Mek: [ 7.24 -1.00 -1.34 -7.67]
sotev: [ 1.20 -4.92  2.41 -2.27]
netev: [-3.38  9.27 -4.17  5.59]
busub: [ 6.69 -0.48 -1.02 -6.91]
shift -1: [ 9.27 -4.17] : [ 9.26 -4.18]
shift +1: [ 7.24 -1.00] : [ 7.25 -0.99]
shift +1: [-3.38] : [-3.37]
shift -1: [ 6.69 -0.48] : [ 6.68 -0.49]
shift -1: [-3.38  9.27 -4.17] : [-3.39  9.26 -4.18]

fesiz: [-0.78  1.67 -0.43  2.86 -1.03  0.50  3.08 -4.38  0.58]
dipi: [ 2.26  4.46 -1.06 -2.42  0.67  0.93  8.91  0.20  4.24]
fel: [ 2.37  2.20  0.00  7.38  0.17 -3.21  4.32 -5.80 -1.89]
nabeb: [ 2.26  0.79 -1.06 -2.42  0.67  0.93  8.91  0.20  4.24]
podad: [-6.47 -1.98 -0.45  2.48  1.11 -6.67  3.62  2.38 -0.13]
shift +1: [ 2.48  1.11 -6.67] : [ 2.49  1.12 -6.66]
shift +1: [0.20] : [0.21]

vep: [-0.26  3.05 -0.09  1.31]
nerid: [ 0.41 -0.80  0.99 -0.67]
Pafa: [0.85 0.68 0.34 0.12]
Midab: [ 0.41 -0.80  0.39 -0.67]
Bom: [ 0.41 -0.80  0.99  0.98]
Vumuv: [ 0.85  0.68  1.08 -0.83]
shift +1: [0.41] : [0.42]
shift +1: [0.99] : [1.00]
shift -1: [ 0.41 -0.80] : [ 0.40 -0.81]
shift -1: [0.68 0.34] : [0.67 0.33]
shift -1: [0.85 0.68 1.08] : [0.84 0.67 1.07]
shift +1: [0.68 1.08] : [0.69 1.09]

Mig: [ 2.66 -4.50 -8.89  3.44]
buvos: [ 4.79  7.48 -2.44  3.12]
Bavi: [ 0.41 -5.15 -6.32  4.25]
shift +1: [ 0.41 -5.15 -6.32] : [ 0.42 -5.14 -6.31]
shift +1: [ 2.66 -4.50] : [ 2.67 -4.49]
shift +1: [-4.50] : [-4.49]
shift +1: [0.41] : [0.42]
shift -1: [ 2.66 -4.50 -8.89] : [ 2.65 -4.51 -8.90]

luv: [ 1.90  6.03 -4.67 -3.03  4.43  3.02 -1.77  4.00  5.37  6.53 -8.14 -7.06
 -3.66 -4.92  6.14  5.23 -3.07  3.41 -6.22  3.27  3.45 -3.80 -8.14  2.15
 -4.64  2.11  3.93  7.47  7.51 -6.95 -6.18  6.53  7.36  0.92  6.06 -6.95
  5.19 -2.86 -1.63  3.27 -6.84 -1.91  6.46  2.15  5.37  5.40  6.10 -2.82
 -2.86 -7.13 -3.69  3.41  1.45]
faz: [ 1.24  3.64 -2.58 -1.63  2.72  1.89 -0.89  2.46  3.27  3.95 -4.61 -3.97
 -1.99 -2.73  3.71  3.18 -1.65  2.13 -3.49  2.04  2.15 -2.07 -4.61  1.39
 -2.55  1.37  2.42  4.49  4.51 -3.91 -3.47  3.95  4.43  0.67  3.67 -3.91
  3.16 -1.52 -0.80  2.04 -3.84 -0.98  3.90  1.39  3.27  3.29  3.69 -1.50
 -1.52 -4.02 -2.01  2.13  0.99]
bobod: [ 0.01 -0.11  0.25  0.17 -0.02 -0.01  0.15 -0.05 -0.06 -0.08  0.32  0.29
  0.22  0.24 -0.10 -0.06  0.17  0.01  0.25  0.00  0.01  0.22  0.32  0.03
  0.26  0.02 -0.05 -0.11 -0.11  0.30  0.26 -0.08 -0.12  0.04 -0.10  0.30
 -0.07  0.18  0.16  0.00  0.31  0.15 -0.08  0.03 -0.06 -0.05 -0.10  0.18
  0.18  0.29  0.22  0.01  0.07]
rala: [ 2.32  6.91 -5.45 -3.33  4.81  3.50 -2.08  4.63  5.92  7.12 -9.05 -7.88
 -4.31 -5.55  6.96  5.86 -3.35  3.67 -6.82  3.61  3.68 -4.37 -9.05  2.42
 -5.43  2.41  4.60  8.23  8.25 -7.84 -6.80  7.12  8.19  1.19  6.93 -7.84
  5.85 -3.26 -2.02  3.61 -7.79 -2.14  7.09  2.42  5.92  5.94  6.94 -3.24
 -3.26 -7.91 -4.32  3.67  1.41]
Mepo: [-0.09 -0.18  0.36  0.13  0.06 -0.07  0.20 -0.12  0.00  0.03  0.27  0.27
  0.33  0.25 -0.14 -0.06  0.11  0.09  0.16  0.03  0.11  0.27  0.27  0.02
  0.37  0.00 -0.15 -0.03 -0.02  0.32  0.18  0.03 -0.08 -0.04 -0.17  0.32
 -0.08  0.21  0.27  0.03  0.36  0.14  0.00  0.02  0.00  0.02 -0.15  0.22
  0.21  0.24  0.31  0.09  0.19]
shift +1: [1.39] : [1.40]
shift -1: [-0.08  0.21] : [-0.09  0.20]
shift +1: [-3.97] : [-3.96]
shift +1: [-0.05 -0.06] : [-0.04 -0.05]
shift +1: [-0.17  0.32 -0.08] : [-0.16  0.33 -0.07]
shift -1: [5.94 6.94] : [5.93 6.93]
shift +1: [ 2.42 -5.43] : [ 2.43 -5.42]

lum: [ 3.39  0.74 -6.19  0.76 -3.08  3.92  1.56 -1.44  1.12  1.52 -1.99  1.52
  2.04 -2.92 -4.41  0.90 -0.05 -2.43  1.22  0.76  1.17  1.17 -3.55]
dofid: [-0.33 -0.18 -5.94  2.53  1.85  6.23 -4.70 -2.95  4.28  0.45 -1.30  0.45
 -1.49  0.45  0.22  3.78  3.26  7.38 -5.40  2.53 -2.94 -2.94 -4.04]
Mul: [ 4.08 -6.97  1.26  0.46  4.97  2.85 -1.17 -0.69 -1.60  5.15  0.65  5.15
 -1.27  3.61  1.86 -2.69  0.07  6.25 -2.65  0.46 -0.21 -0.21  2.83]
bos: [-4.15  3.35  2.37 -3.46 -1.49 -0.70  3.23  3.80 -3.89 -2.03  2.94 -2.03
  3.66 -7.78 -5.52  0.66  3.05 -6.65 -2.96 -3.46 -3.54 -3.54  2.16]
nena: [-6.59  6.20 -1.12  2.98  2.52 -1.74 -1.47  1.75 -5.13  4.06  2.63  4.06
  7.60 -1.43 -9.07 -5.45  5.00 -0.38  2.06  2.98  2.96  2.96 -0.68]
Soke: [ 1.04 -4.96 -6.98 -1.91 -2.67  1.13  8.26  3.40 -1.44  5.61  1.23  5.61
  6.53 -7.36 -1.42 -1.13 -2.89 -8.00 -5.23 -1.91  3.13  3.13 -3.91]
gapu: [ 0.92 -6.68  2.38 -6.10 -0.06 -3.15  6.74  0.00 -0.25  0.50 -2.14  0.50
  0.27 -4.41  7.49 -1.49 -3.06  0.72  4.59 -6.10  3.90  3.90  4.01]
shift -1: [3.78] : [3.77]
shift +1: [ 6.20 -1.12] : [ 6.21 -1.11]

vepa: [-6.97 -0.34  0.44 -0.45  0.00 -1.81  4.39  0.17 -1.57  0.28 -0.54 -2.40
  1.50 -2.02 -0.21 -2.84 -1.54  2.22 -3.16  4.85]
dogi: [-1.65  2.95  2.06 -1.85  1.84 -0.42 -3.35 -0.19 -0.67  0.24 -1.38  0.37
  2.72 -1.37 -2.48 -5.70  1.91 -0.67 -3.22 -0.80]
vof: [-4.75 -2.39 -0.23 -0.32  2.61 -0.15 -0.35  1.04  8.35  1.78  0.07  2.38
 -1.78 -4.01 -1.06  0.22  0.22  0.37  0.67 -6.83]
kib: [-5.96 -1.50 -2.35  0.12  0.13 -0.53 -6.69  0.00 -4.46 -0.56  3.05 -0.76
 -1.38 -3.58 -0.13  2.46  1.60  4.00  2.11  1.30]
shift +1: [-0.32] : [-0.31]
shift +1: [-0.67  0.24 -1.38  0.37] : [-0.66  0.25 -1.37  0.38]
shift -1: [-1.81  4.39  0.17] : [-1.82  4.38  0.16]

fol: [-3.16  3.30 -2.23 -2.24 -2.88 -1.11 -2.07 -2.48 -1.61 -2.25 -0.25 -1.68
 -1.15 -2.28  2.92 -1.55 -2.66 -1.07  2.28 -3.16  1.45  3.41  3.18 -2.69
 -2.26 -2.75  4.10 -2.00 -1.01 -2.98]
Taf: [-3.46  0.10 -2.73 -2.52 -2.86 -1.05 -1.54 -1.51 -1.98  2.45  0.58  2.54
  2.79 -2.61  1.91 -0.81 -2.21 -2.71 -0.43 -2.49 -1.82  0.24  0.68 -2.48
 -2.64 -2.05  1.24  0.58 -2.41 -3.24]
Pom: [-0.46 -5.09 -1.31 -0.61 -1.80 -0.33 -0.44 -0.64 -0.27  4.24  5.82  5.49
  1.53 -0.37 -2.46 -0.88 -1.52 -1.81 -3.11 -0.67  1.42 -3.76 -2.88 -1.63
 -0.64 -1.02 -4.45  4.58  0.35 -0.41]
fet: [ 0.63 -5.92 -0.28  0.37 -0.91  0.05  0.43  0.19 -0.38  5.28  4.13  6.42
  3.04 -0.06 -3.27  0.02  0.02 -0.86 -4.56  0.59  0.20 -4.61 -3.79  0.15
 -0.09  0.22 -5.05  3.85  1.01  0.33]
Zudib: [-3.29 -0.14 -1.64 -3.02 -1.37 -1.36 -0.52 -1.26 -2.92  3.82 -4.27  0.96
  3.65 -3.34  1.34 -0.24 -1.91 -1.96  0.30 -1.37 -3.62  0.82  0.90 -1.84
 -2.52 -1.39  1.03 -2.57 -1.58 -3.20]
vudi: [ 3.91 -0.02  2.19  2.78  2.93  2.44  0.50  2.06  2.89 -2.17 -7.73 -2.82
 -0.09  3.41  0.03  1.19  2.41  1.88 -0.01  2.65 -3.99 -1.53 -1.22  2.23
  2.79  2.26 -1.30 -3.40  1.63  3.86]
shift +1: [2.26] : [2.27]
shift -1: [-0.81] : [-0.82]
shift +1: [-2.52 -2.86 -1.05] : [-2.51 -2.85 -1.04]
shift +1: [ 2.79 -2.61] : [ 2.80 -2.60]
shift +1: [0.20] : [0.21]

simiz: [-2.78 -0.15  5.40  3.69]
nef: [ 1.80 -6.74  2.20  6.72]
Bagu: [-2.65  3.09 -3.16  5.02]
Gol: [-5.92 -1.97 -0.94 -0.09]
fofu: [ 3.97 -5.23  5.07 -4.08]
rason: [ 0.82 -0.57 -1.63 -7.18]
vonos: [ 0.67  2.12 -6.16  3.96]
Nubep: [ 3.29  2.68  1.01 -3.25]
gab: [ 3.25 -7.07  2.78  4.34]
Pilug: [-2.52  4.70  1.70 -0.77]
Zum: [-5.53  4.94  6.91 -4.46]
vevi: [ 6.98 -6.64 -1.81 -5.44]
shift +1: [-2.52  4.70] : [-2.51  4.71]
shift -1: [ 3.25 -7.07] : [ 3.24 -7.08]
shift +1: [2.20] : [2.21]
shift +1: [-7.07  2.78] : [-7.06  2.79]
shift -1: [ 6.98 -6.64] : [ 6.97 -6.65]
shift +1: [ 3.25 -7.07  2.78] : [ 3.26 -7.06  2.79]
shift +1: [4.70] : [4.71]

luda: [ 1.57  1.46 -2.52  2.83 -0.68 -6.06]
gurek: [ 6.78  0.63  0.83 -3.56  0.70 -0.39]
bupor: [5.64 3.12 1.39 0.37 4.04 0.47]
Toz: [ 0.56  0.88 -6.88 -3.05  1.31  0.82]
vod: [ 6.78  0.63  0.83 -3.56  0.70 -6.06]
varon: [ 0.18  5.67 -4.68  0.06  0.02  2.46]
Tok: [ 1.66  4.71 -3.28  1.88  3.77  2.48]
shift +1: [3.12 1.39 0.37 4.04] : [3.13 1.40 0.38 4.05]
shift -1: [ 0.56  0.88 -6.88 -3.05] : [ 0.55  0.87 -6.89 -3.06]
shift +1: [-6.88] : [-6.87]
shift -1: [-6.88 -3.05] : [-6.89 -3.06]
shift +1: [-3.28  1.88  3.77] : [-3.27  1.89  3.78]

tava: [ 1.33 -1.09  4.51 -0.83  3.61  0.33  0.28  0.99 -0.78  0.24 -0.86]
vas: [-4.03  1.40  2.22 -0.05 -2.06 -1.66 -1.60  1.87  0.25  0.00 -0.65]
pebe: [-0.88 -1.55  1.27 -0.29 -3.20  1.60  1.74  0.96 -0.63 -0.19  0.30]
pivi: [ 0.82 -1.15 -1.80  1.43 -6.54 -0.15  0.45 -0.73  0.87 -0.62 -0.80]
Muvu: [ 1.33 -1.09  4.51  0.37  3.61  0.33  0.28  0.99 -0.78  0.24 -0.86]
Zeluz: [-1.10  1.10  0.65  2.00  2.70  1.08  2.15 -0.95 -0.53  1.37  1.09]
dadim: [-2.51  1.15 -3.65 -0.83  0.25 -1.61 -0.22  0.35 -0.19 -0.82  0.22]
shift +1: [ 4.51 -0.83] : [ 4.52 -0.82]
shift -1: [ 0.87 -0.62] : [ 0.86 -0.63]
shift -1: [3.61 0.33 0.28 0.99] : [3.60 0.32 0.27 0.98]
shift -1: [-1.55  1.27] : [-1.56  1.26]
shift +1: [-4.03  1.40  2.22 -0.05] : [-4.02  1.41  2.23 -0.04]

dobiz: [-4.10  1.45 -2.03 -1.64 -3.03  1.38 -0.48 -2.83  0.72 -0.39 -1.00 -4.31
 -1.79 -5.23 -3.45 -6.17  1.10  0.52 -3.95 -0.66  0.77 -4.44 -2.25 -2.17
 -2.30 -0.84  1.72 -1.56 -3.51 -3.53  1.30 -1.94 -1.47 -0.90 -1.45  1.33
 -1.64 -1.30  1.28 -0.46  1.82]
fusi: [-0.05 -3.65  1.14  1.06 -0.60 -1.24 -2.35  3.15 -3.64 -2.70 -1.33  3.64
 -2.49  5.61  0.96  5.19 -2.09 -1.03  2.67 -0.74 -0.91 -0.11 -1.36  0.03
  1.24  0.28 -0.61 -2.53 -0.54  1.61 -2.98  1.93 -0.73 -1.83  0.23 -1.48
 -1.96 -1.43 -4.35  2.15 -3.57]
bep: [-0.05 -3.65  1.14  1.06 -0.60 -1.24 -2.35  3.15 -3.64 -2.70 -1.33  3.64
 -2.49  5.61  0.96  5.19 -2.09 -1.03  2.67 -0.74 -0.91 -0.11 -1.36  0.03
  1.24  0.28 -0.61 -2.53 -0.54  1.61 -2.98  2.71 -0.73 -1.83  0.23 -1.48
 -1.96 -1.43 -4.35  2.15 -3.57]
shift -1: [-0.66  0.77 -4.44 -2.25] : [-0.67  0.76 -4.45 -2.26]
shift +1: [-1.03  2.67 -0.74] : [-1.02  2.68 -0.73]
shift +1: [-0.54  1.61 -2.98] : [-0.53  1.62 -2.97]
shift -1: [1.61] : [1.60]
shift +1: [ 1.24  0.28 -0.61] : [ 1.25  0.29 -0.60]
shift -1: [ 1.61 -2.98  1.93] : [ 1.60 -2.99  1.92]

